In the rows, 128 means zero.
Named moves (each a turn or a mirror), then the moves between two rows, first move first; the first pair answered:
move S:
[147 115 148  88 103 179 132 119 156 110 118 117 123 144 105  81 118  97
 132 124 164 121 137 122 133 152  84 143 163 174 108 109 121 148 164 151
 131 134 200] -> [165 104 151  89 119 159 139  92 141 106  86 143 116 129  85 106 117 132
 141 108 143 161 179 118 160 136 102 158 155 153 109 105 161 127 107 124
 140 109 192]
[119 152 113 147 127 134  85 137 138 118 145 118 127 122 115 145 156 144
 107 129 134 122  84 119 120 145 137 154 132 134 142 126 105 123 160 142
 129 154 143] -> [131 144 119 149 137 124  92 121 127 115 118 134 124 112 102 165 155 168
 115 116 116 148 112 116 138 137 148 166 124 119 139 123 137 107 119 125
 136 137 136]
[ 69 152 169 196 144 170 138 173 123  89 226  69 121 142 181  73 138  94
 145 158 154  67  50  75  93 142 144  88  98 124 135 154 115 129 166 131
 121 152 136] -> [108 129 178 195 181 124 157 115  87  75 144 130 113 106 141 137 135 172
 178 121 105 158 147  72 151 105 185 133  75  78 138 141 207  72  34  70
 147 101 112]
move A:
[118 128 131 125 117 138 147 126 156 148 125 130 107 145 133 111 118 106
 120 117 137 124 133 113 123 120 125 111 113 141 117 142 123 162 115 129
 131 113 121] -> [118 136 128 136 113 147 130 135 162 142 129 123 109 144 127 117 124 110
 116 119 139 122 120 109 117 128 124 123 115 148 119 139 115 164 129 132
 130 127 129]
[133 134 152 159 143 137 105 137 116 118 138 133 131 124 128 154 136 139
 132 121 142 122 131 130 125 130 138 132 128 124 135 130 139 101 124 129
 144 151 149] -> [132 128 151 153 149 126 114 128 114 124 128 139 134 124 131 155 129 144
 133 118 136 129 139 132 132 123 142 124 122 119 136 133 146 100 107 123
 148 141 139]
[142 138 122 123 140 117 132 136 120 129 115 139 123 121 132 139 133 133
 127 131 112 139 149 129 126 124 139 134 137 135 134 127 132 125 108 113
 122 119 133] -> [144 132 132 114 138 124 142 132 122 134 122 133 126 128 138 123 124 120
 130 135 126 126 159 130 125 135 128 127 139 141 133 122 132 122 115 120
 128 115 145]
[ 92 102 165 161 120 116 104 144 150  86 145 161 140 112 133 145 128 125
 112 154 130  98  99 145 118 130 118 137 145 112 176 145 107  89 163 160
 134 149 128] -> [ 90 101 155 164 131  90 110 134 138  89 129 179 136 102 133 161 128 138
 114 146 108 117 104 143 128 106 137 130 135  96 177 150 127  88 136 151
 130 130 104]
move W:
[141 127 131 156 154 120 134 128 132 165 131 161 129 127 154 153 151 144
 158 144 143 102 200 153 153 123 189 110 122  95 124 161 166  80 137 145
 142 139 145] -> [137 122 130 144 154 122 150 122 132 171 133 159 134 132 164 140 145 127
 161 143 142  96 205 153 154 115 180  94 123  99 121 165 166  91 139 146
 139 132 139]
[111 123 111 145 149  93 126 104 121 132 117 153 129 108 135 159 138 156
 132 117 104 129 115 128 146 104 156 103 111 104 150 146 141 121  85 114
 119 102  94] -> [118 108 114 114 138 100 152  92 125 149 116 148 132 120 149 122 122 127
 145 121 106 120 135 129 145  98 127  87 112 116 143 146 137 143  81 114
 113  96  93]
[101 135 141 149 140 165 115 135 120 113 155 136 109 125 111 149 134 142
 148 140 106 132  96 117 126 181 142 171 145 132 145 120 117 105 129 181
 157 158 123] -> [ 83 138 131 151 148 146 128 137 111 126 163 141 112 125 133 149 123 138
 144 140  95 120  80 125 125 160 155 138 143 123 149 136 115 110 130 183
 150 147  94]
Now pairs of rows:
(two moves a pair)
[ 97 133 160 186 179 118 146 178 111 128 163 147 132 144 144 179 155 178
 124 132 145 112  99 151 119 163 187 108 143 163 143 139 158  81 130 133
 176 121 152] -> [101 119 171 162 177 116 175 164 103 136 162 145 137 155 161 156 135 159
 139 135 155 105 128 162 125 159 176  82 150 162 138 140 169  81 118 136
 181 107 157] => A A
[146 115 132 126 137 139 146 108 117 117 111 133 127 104 113 149 133 145
 133 124 136 151 155 126 132 133 125 150 129 141 124 125 157 107 101 120
 143 116 152] -> [147 123 140 129 125 154 135 117 124 111 120 117 128 112 110 138 138 138
 126 131 150 139 148 127 122 153 108 160 137 149 124 121 140 112 123 129
 146 133 168] => A A
[142  86 132  81  96 154 150 114 146  90 103 145 138 151 120 101 118 103
 151 126 126 158 138  78 127 129  66 115 125 155 106  85 125 163 160 130
 135  94 172] -> [146 101 121 108  99 152 115 120 148  74  87 159 131 130  89 140 142 143
 138 113 105 188 120  68 131 129  85 160 117 144 110  81 130 158 147 111
 135 106 170] => A S
[131 142 114 145 139 121 103 125 121 109 100 136 123 109 109 166 133 154
 125 107 108 158 131 128 142 114 137 164 121 106 133 130 141 118 105  98
 125 127 113] -> [141 126 145 107 117 154 145 122 126 120 123 104 134 144 137 108 107  97
 148 130 160 111 170 139 133 146  93 131 141 130 126 126 131 120 129 130
 139 131 155] => A A
[124 133 160 106 125 160 153 122 142 130 143  89 145 153 164  81 125  66
 132 121 165  94 197 144 122 167 100 132 127 153  95 116 154 116 122 165
 145 119 155] -> [107 167 111 175 150 124  81 137 130 112 117 128 126 100 114 172 175 162
  93  92  95 160 122 124 131 126 163 198  98 126 111 121 156 117  99 124
 126 122 101] => A A
[131 152 152 111 143 119 146 101 143 119 126 128 146 194 137  79 102 126
 132 135 108 127 150 130 155 108 104 158 145 128 140 132 111 114  99 117
 147  96  80] -> [137 156 160 115 130 139 126 115 153 111 131 117 143 196 120  79 113 126
 129 135 123 124 150 123 148 130  92 185 150 139 140 121 101 112 117 125
 153 118 105] => S W
[165 103 136 128 107 129 136  82 130 135 122 137 126  97  83 115 105 133
 115 105 139 177 144 102 122 124  99 165 133 155 113 131 165 169 113 130
 110  99 131] -> [162 114 138 159 110 132 106  93 131 120 130 130 122  93  73 142 121 153
 105 104 144 181 128 104 119 134 121 184 134 151 118 129 163 144 125 139
 118 117 145] => A W
[169 100 152 110 130 130 136  99 137 117  98 118 128  98 105 114 157 154
 117 107 141 183 218 135 107 160  57 169 110 152  87 113 166 122 104  87
 121 111 136] -> [163  96 159 119 148 110 147  90 115 121  99 120 133 102 122 136 147 163
 120 110 139 179 225 149 115 152  84 141 109 131  95 122 190  87  88  87
 131  97 123] => W A
[126  95 117 117 121 120 148 120 146 149 149 138 124 125 156 111 113 104
 137 113 117 117 100 138 122 105 120  96 124 127 131 127 122 156 134 101
 105 108  99] -> [158  97 136 121 108 153 112 125 161 118 127 135 120 119 109 119 131 125
 146 104 140 144 128 123 124 144 104 164 130 144 126 104 127 140 128  94
 125 136 148] => W W
[137 131 142 155 113 162 106 149 139 131 128 105 132 145  90  80 140  95
 150 132 131 147 178 101 128 154  87 178 185 143 132  85 147 134  88 156
 146 154 164] -> [ 87 159 112 214 153 108  89 166 105 135 152 115 133 131 115 146 156 131
 118 133  90 139 102 117 121 112 166 133 169 100 153 121 143 101 102 163
 127 148 103] => W W
[131 113 135 106 122 121 176 121 116 148 131 118 123 146 149  85 106  79
 142 135 145 106 150 147 124 141 118 101 127 147  94 160 130 137 127 168
 112 112 134] -> [141 124 140 121 110 148 144 136 126 132 135 106 120 146 126  89 127  85
 133 139 165 110 141 140 116 172 109 140 130 161  91 146 115 129 149 176
 121 137 165] => S A
[118 109 149 129 102  94 143 117 117 144 104 121 158 148 161 148 120 120
 105 131 146 129 183 118 175 148 151 123 139 135 126 138 104 121 132 122
 162 135 126] -> [112 126 136 152 100  99 107 137 122 135 109 120 151 139 141 163 141 136
  89 130 141 135 147 112 167 156 157 154 133 137 128 133  88 125 154 125
 159 155 128] => A A
[132 108 149 104 128 123 146 114 106 140 142  99 130 152 164  91 104 104
 133 138 136  68 141 135 147 127 122  63 144 123 121 142 124 114 114 132
 126 134 114] -> [140 121 155 114 115 154 114 131 120 123 148  83 128 153 145  89 118 109
 126 146 161  65 131 130 132 160 110 101 151 137 122 133 110 112 142 141
 138 160 150] => S A
[141  88  81 101 116 142 159  95 153 184 130 143  99 112 121  84 116 167
 119 146 145 135 150 163 135 119 134  73 101 160 113 112 133 174 119 125
  89 128 109] -> [159  92  90 102 105 167 139 102 167 174 127 138  98 113 101  78 129 170
 116 146 163 137 160 155 132 142 114 107 106 178 112  96 124 169 129 130
 103 148 141] => W S
[129 109 155 109 128 127 155 118 119 130 156 115 138 157 182 108 113 100
 136 148 173  93 147 149 136 139 124  75 142 135 124 140 135 100 147 157
 144 132 153] -> [134 134 143 151 121 149  81 146 133 100 147 122 126 131 125 151 158 150
 112 137 168 126 107 127 129 161 137 159 135 143 132 126 121  99 160 147
 150 170 171] => W A
[143 133 138 143 127 167 124 126 132  97 164 116 150 129 131 108 117 125
 135 129 181  86 152 165 125 167 109 107 130 144 117  96 117 106 134 145
 140 151 185] -> [148 139 135 165 147 147 108 117 116  83 147 134 147 107 114 154 127 165
 131 120 163 112 157 164 138 156 145 123 123 122 122  97 143  76 104 127
 147 144 173] => W S
[181 137 126 137  95 176 145 130 132 104 135 116 157 131 157  79  91 116
 107 141 109  72 143  70 173 210  78 142 149 207 107 105  75 249 155 137
 151 163 219] -> [193 148 123 189 138 128 120 106  90  81  85 166 147  87 118 189 118 218
 104 109  59 144 162  68 206 177 157 179 128 148 122 108 140 174  69  95
 169 143 187] => S W
[134 131 126 146 126 138 111 132 130 126 141 127 126 115 113 177 141 157
 102 110 132 135 101 119 122 148 156 104 130 130 130 150 155 106 119 124
 155 129 121] -> [128 128 124 140 131 125 127 125 124 136 138 131 130 118 129 171 133 149
 107 111 121 133 106 126 127 134 161  84 126 123 127 156 159 107 108 122
 154 116 109] => S A
[ 83 131  92 159 115  94 139 159 173 159 185 109 148 168 176  95 114 120
  96 151 111  96  73 137  78 201 145  97 134 104 152 139  82 101 177 178
 132 168 159] -> [112 102  96 134 146  43 188 102 134 167 119 160 141 144 166 124  95 164
 127 119  62 161 162 140 133 147 170  96 115  63 146 138 157  74  56 127
 140 105 117] => S W
[140 154 144 139 113 149 113 184 194  96 112 106  95 112 100 174 144 152
 150 137 156 140  96 149  94 151  75 157 156 121 121 121  91 188 133 126
 123 178 120] -> [134 157 137 155 137 116 116 170 170  97  93 129  90  97  97 215 146 185
 150 126 128 163  99 149 108 127 114 147 142  93 127 133 121 163  95 108
 126 151  89] => W S
[ 69  80 133 117 150 156 191 113 108 131 140 117 115 216 165  87  97 137
 202 144 117 133 191 118 111 143 129  26 138 103 108 148 129  75  59 121
 154 113 107] -> [104  93 151 145 136 190 132 126 120  93 121 113 110 201 104 120 127 181
 197 134 139 168 208 102 115 188 128 122 143 115 105 116 135  40  51 110
 181 153 164] => W W
[106 152  91 143 133 118 124 138 123 129 149 130 132 126 128 114 144 111
 111 120 116 121  77 126 119 108 122 116 120 128 139 153  97 168 154 127
  98 119  99] -> [116 146  88 129 123 122 122 138 133 130 140 132 132 126 122  99 143 107
 117 116 114 130  87 117 118 108 103 130 121 132 135 147  95 181 146 118
  95 118 102] => W A
[126 162 144 181 108 132 112 153 125  92 138 118 107  92  83 199 180 135
 106 149 133 131  71 131 111 140 181 170 128 127 160 133 105 105 139 117
 134 132 130] -> [127 120 145 119 124  92 207 106 104 132 114 143 113 104 129 162 127 101
 141 141 109 130 134 149 138  85 166  86 119 103 150 150 146 121  71 101
 124  65  80] => A W
[127 139 121 135 140 105 143 134 121 133 139 108 129 139 135 130 122 127
 118 128 126 113  92 144 114 146 129 108 134 109 140 138 127 131 131 142
 117 132 137] -> [145 123 130 117 143 102 157 114 114 132 120 123 124 138 125 130 115 134
 131 120 119 132 132 145 131 137 124 116 134 104 136 132 145 127  96 126
 124 116 134] => W S
[134 108 160 160 122 121 125 143 103 142 179 114 120 156 155  93  83 133
 153 139 125 103 130 136 111 138 128 101 115 127 118 163 100 118 142 150
 121 113 117] -> [142 125 151 181 117 137  85 158 118 122 174 117 113 142 120 106 110 155
 138 132 123 124 109 122 109 152 126 155 115 137 117 153  86 128 148 146
 122 138 134] => W A
[ 59 139 181 125 124 166  98 134 157 118 188  93 129 198 114 117 156  90
 143 115 119  79 132 111 132 107 119 150  82 205 118 131 138 178 153 113
 122 116  86] -> [ 55 140 163 131 133 150  94 135 154 120 176 108 128 184 111 133 162 105
 142 108  95  96 120 106 140  85 131 150  74 192 118 136 144 190 137 101
 109 106  59] => A W
[ 91 122 122 120 107 131 182 139 150 166 107 127 167 141  98 125  72 100
 160 131 138  89 113 105 156 110 108  75 144 122 131 152 127 188 127 137
 120 123 149] -> [108 123 122 140 120 122 159 130 140 149  75 153 157 113  63 171  91 154
 161 113 115 137 138  97 180 105 129 126 136 108 133 141 157 164  82 108
 128 117 149] => A S
[102 151  90 108 169 140 133 111 111 110 178 100 137 138 125 158 124 124
 106 160 175  68 118 148 115 148 117  69 128 131 158 125  96 153 129 148
 114 122 160] -> [100 150  71 123 187 112 128 104  99 109 161 124 130 117 115 190 133 156
 100 148 138  97 109 148 126 118 144  74 114 112 162 130 111 152  95 126
 108 103 128] => A A
[109 121 114 100 101 133 163 143 135 146 143  99 140 151 168  74 120  85
 130 124 127  93 103 130 114 104  77 103 119 138 123 140 102 175 155 141
  98 126 115] -> [164 106 138  96 108 139 149 117 125 117  84 130 132 131 109 103 130 141
 153  98 120 162 180 119 150 123  77 181 114 129 117 113 153 140  80 104
 129 121 148] => W S
